data =
array([[34, 16, 47, 26, 13, 24, 16, 37, 17, 49, 28, 12, 41, 14],
       [31, 16, 47, 23, 13, 24, 17, 35, 18, 47, 28, 13, 38, 13],
       [53, 63, 38, 57, 62, 59, 65, 48, 63, 37, 56, 62, 49, 65],
       [55, 66, 29, 63, 74, 59, 63, 47, 63, 34, 53, 71, 42, 73],
       [53, 64, 36, 55, 58, 60, 70, 49, 67, 34, 57, 61, 53, 64],
       [52, 68, 31, 60, 74, 58, 66, 49, 66, 33, 54, 74, 42, 71],
       [34, 10, 51, 22,  7, 23, 10, 38, 11, 53, 27,  5, 43,  8],
       [53, 70, 23, 65, 82, 60, 64, 45, 65, 29, 53, 78, 37, 77],
       [46, 69, 33, 60, 83, 54, 62, 47, 64, 35, 50, 83, 33, 73],
       [46, 69, 37, 56, 74, 56, 68, 47, 67, 34, 53, 76, 39, 69],
       [31, 17, 48, 26, 15, 25, 16, 33, 17, 47, 28, 13, 36, 15]])
The top-left entry: 34
Report the entry just right of the smallest entry.
A: 43
Report the entry in the bottom-right corner.
A: 15
Report the minimum.
A: 5
Report the entry in the bottom-left corner.
A: 31
The entry just left of 11 -> 38
The fifth-last entry, reading row by row: 47
Report the second entry on the diagonal from the top-right corner.
A: 38
The first entry on the diagonal from the top-right corner -> 14
Report the 5th entry in reading order.
A: 13
The top entry of the column that holds the smallest entry is 12
The second smallest entry: 7
The largest entry in the first column is 55
The second entry in reading order -> 16
Report the smallest entry in the last column.
A: 8
The entry directly below the smallest entry -> 78
The smallest entry in the last row is 13

Questions about the table below.
1) Report the entry in the bottom-left corner.
2) Report the entry just right of 11.
3) Report the 5th-last entry, reading row by row.
4) Report the entry in the top-right corner.
5) Report the smallest entry in the last row.
6) Report the entry in the bottom-right corner.
7) Report the entry directly above 50.
[[ 3 11  0 -1]
 [50  8  0  8]
 [77 16 -1  5]
 [23 23  1  0]
 [12  0  8  1]
 [24 15 17  5]
 [56 17  1  0]
 [33 25 13  5]
 [77 41  1 20]
 [57  4 -1  5]
 [24 13  0  4]]
1) 24
2) 0
3) 5
4) -1
5) 0
6) 4
7) 3

Read these off the row that follows.
1) Find the entry just left of -59.
2) Find the second entry from the right.
3) Find the entry just right of -59.
4) Find the first entry from the right.
5) Find the 3rd entry from the left.
6) Find the second largest entry.
7) Find the 2nd entry from the left.
[-56 -19 -63 -13 -52  18 -31 -59 -32 -52  -8 -49  21 -25 -62]
1) -31
2) -25
3) -32
4) -62
5) -63
6) 18
7) -19

M =
7,6,3,7,3,2,5,3,7,3,4,4,4,5,5
0,2,5,1,4,4,2,4,0,4,3,3,3,3,2
Rows and columns are numbered from 1.
Find the entry in row 2 and column 1.
A: 0
Find the entry in the bottom-right corner.
A: 2
The entry in row 1 and column 2 -> 6
Find the entry in row 1 and column 3.
A: 3
The entry in the top-left corner -> 7

A = ((12, 16, -18, 38, 1, -15, -61, 22, -39, 7, -23, 34, 17, 27, -66, 35), (0, 3, -3, 9, -1, -6, -15, 3, -9, 1, -6, 9, 2, 3, -10, 10), (25, 18, -14, 25, 1, 12, -29, 24, -31, 12, -11, 5, 23, 40, -75, 6), (8, 11, -2, 17, -13, 6, -11, 8, -27, 10, -2, -7, 4, 18, -33, 2), (16, 8, -3, 2, 0, 19, 6, 10, -7, 7, 3, -14, 11, 22, -31, -13), (13, 18, -14, 39, -7, -10, -53, 20, -45, 10, -19, 24, 14, 29, -66, 29), (-3, -9, 5, -21, 8, 8, 27, -8, 25, -5, 9, -11, -3, -11, 28, -16), (13, 9, -5, 10, -2, 10, -7, 11, -15, 7, -2, -4, 10, 20, -35, -3), (4, 16, -18, 47, -4, -29, -76, 19, -48, 6, -29, 46, 11, 19, -60, 50), (23, 15, -14, 21, 3, 10, -27, 21, -25, 9, -10, 7, 21, 35, -66, 6), (16, 19, -15, 37, -6, -5, -49, 22, -43, 11, -17, 19, 16, 32, -70, 24), (5, 16, -20, 48, -1, -31, -80, 21, -47, 5, -31, 51, 13, 20, -63, 53), (15, 9, -3, 4, -3, 18, 4, 10, -10, 8, 3, -14, 11, 22, -32, -12), (7, 16, -18, 43, -1, -24, -70, 20, -43, 6, -27, 42, 13, 22, -62, 44), (19, 8, -9, 5, 9, 15, -6, 15, -5, 5, -3, -1, 18, 25, -41, -6))
The second largest entry -> 51
Which number is the entry just left of 39?
Answer: -14
The entry just left of the largest entry -> -63
The 2nd smallest entry: -76
The 5th entry in reading order is 1
Which number is the third smallest entry?
Answer: -75
Which number is the first entry in reading order?
Answer: 12
Which number is the 3rd largest entry?
Answer: 50
Which number is the entry just left of the smallest entry?
Answer: -31
Which number is the entry just right of the smallest entry?
Answer: 21
Which number is the entry just right of 43?
Answer: -1

grid = [183  25  78  21 144 191 106 245 147 125 155  31 178]
The entry just right of 147 is 125
The entry at the centre is 106

W = [-77  42 -66 -73]
The third entry from the right?
A: 42
The 3rd entry from the left?
A: -66
The 4th entry?
A: -73

a = [ 28  31 -68  61  40  41 -20 -39  58 -37  30 -53]
Which number is the entry just left of -37? 58
The entry just left of -53 is 30
The entry just left of the largest entry is -68
Which number is the entry just right of 41? -20

x =
[[  0   0   0   0  -1  -3 -28   2   5   7 -37 -25]
 [ 16   7 -10  14   6 -29   6   6  12   0   0  -3]
 [ -6  13 -19   0  15   0  15  14   0   2   0  -1]
 [  0 -12  35   0  -1   0  22  -5   3  46   0 -27]
 [ -5  39   4   0  10  30 -12   6   0  21  30 -57]
 [ -9   3 -32  -9   7   3   0 -58   9   0   0  37]
 [  5  -2   0  14 -69   0 -49   3  -8 -41  20  -9]
 [ -1 -39  22   3  -3   0   9  -7  13   2   3   0]
 [ 16   8 -12  -2   0 -13   0   3  12  13  60 -10]
 [  0  13 -15   0  -2 -10   4   8   8 -10 -24   0]
 [ -9  13 -12   0 -18  -7   0  -1   3  -1  -8  25]]
The first entry in reading order: 0
The bottom-left entry is -9
Give the bottom-right entry.
A: 25
Give the top entry of the column that holds the largest entry.
A: -37
The 2nd entry from the end, reading row by row is -8
Give the third largest entry.
A: 39
The entry just left of -18: 0
Give the top-right entry.
A: -25
Give the 2nd largest entry.
A: 46
Give the entry just left of the smallest entry.
A: 14
The 3rd entry on the main diagonal: -19
Give the first entry in the row that holds the smallest entry.
A: 5
The entry just right of 60 -> -10
Give the third entry on the diagonal from the top-right corner.
A: 2
The largest entry in the last column -> 37
The entry directly below the largest entry is -24
The fourth entry, reading row by row is 0
Give the 2nd smallest entry.
A: -58
Give the 3rd entry, reading row by row.
A: 0
Give the entry directly above the smallest entry.
A: 7
Give the entry directly above the largest entry.
A: 3
The 4th-last entry, reading row by row is 3
The 5th entry, reading row by row: -1
Give the smallest entry in the last row.
A: -18
The smallest entry in the last column -> -57
Give the last entry of the smallest entry's row.
A: -9
Give the entry just right of the smallest entry.
A: 0
The second entry in reading order is 0
Give the third entry from the end, reading row by row.
A: -1
Give the entry directly above 10.
A: -1

[[ 58 -86  73 -75 -62 -70]
 [-56  57 -53  52  40  39]
 [-42  72 -47  54  39  41]
 [ 56 -78  54 -64 -55 -61]
 [-36  53 -46  36  57  45]
 [ 77 -75  59 -69 -67 -63]
 [-75  58 -56  79  86  71]
 [ 58 -67  63 -63 -69 -60]
 [ 48 -59  57 -50 -49 -63]
 [ 61 -68  74 -63 -69 -60]]
The entry just left of the largest entry? 79
The fifth entry in reading order? -62
The entry directly below the largest entry? -69
The smallest entry in the first row: -86
The 3rd entry on the diagonal from the top-right corner? 54
The third entry on the main diagonal? -47
The top-right entry? -70
The first entry, reading row by row is 58
The bottom-right entry is -60
The largest entry in the last row? 74
The entry directly above the largest entry? -67
The entry just right of -36? 53
The 2nd smallest entry is -78
The third entry in reading order: 73
The last entry of the largest entry's row? 71
The entry just right of 36? 57
The entry just right of -49? -63
The 3rd largest entry is 77
The bottom-left entry is 61
The second entry on the main diagonal: 57
The entry directly above 56: -42
The 4th entry in reading order? -75
The first entry of the largest entry's row: -75
The bottom entry of the column that holds the smallest entry -> -68
The entry just left of 41? 39
The bottom entry of the column that holds the largest entry is -69

arr =
5,4,4,7
8,2,2,5
4,2,2,7
5,5,5,5
Indices start at 1.
The entry in row 3 and column 1 is 4
Read off the entry just right of 8.
A: 2
Read off the entry at row 1, column 3.
A: 4
The entry in the bottom-left corner: 5
The bottom-right entry is 5
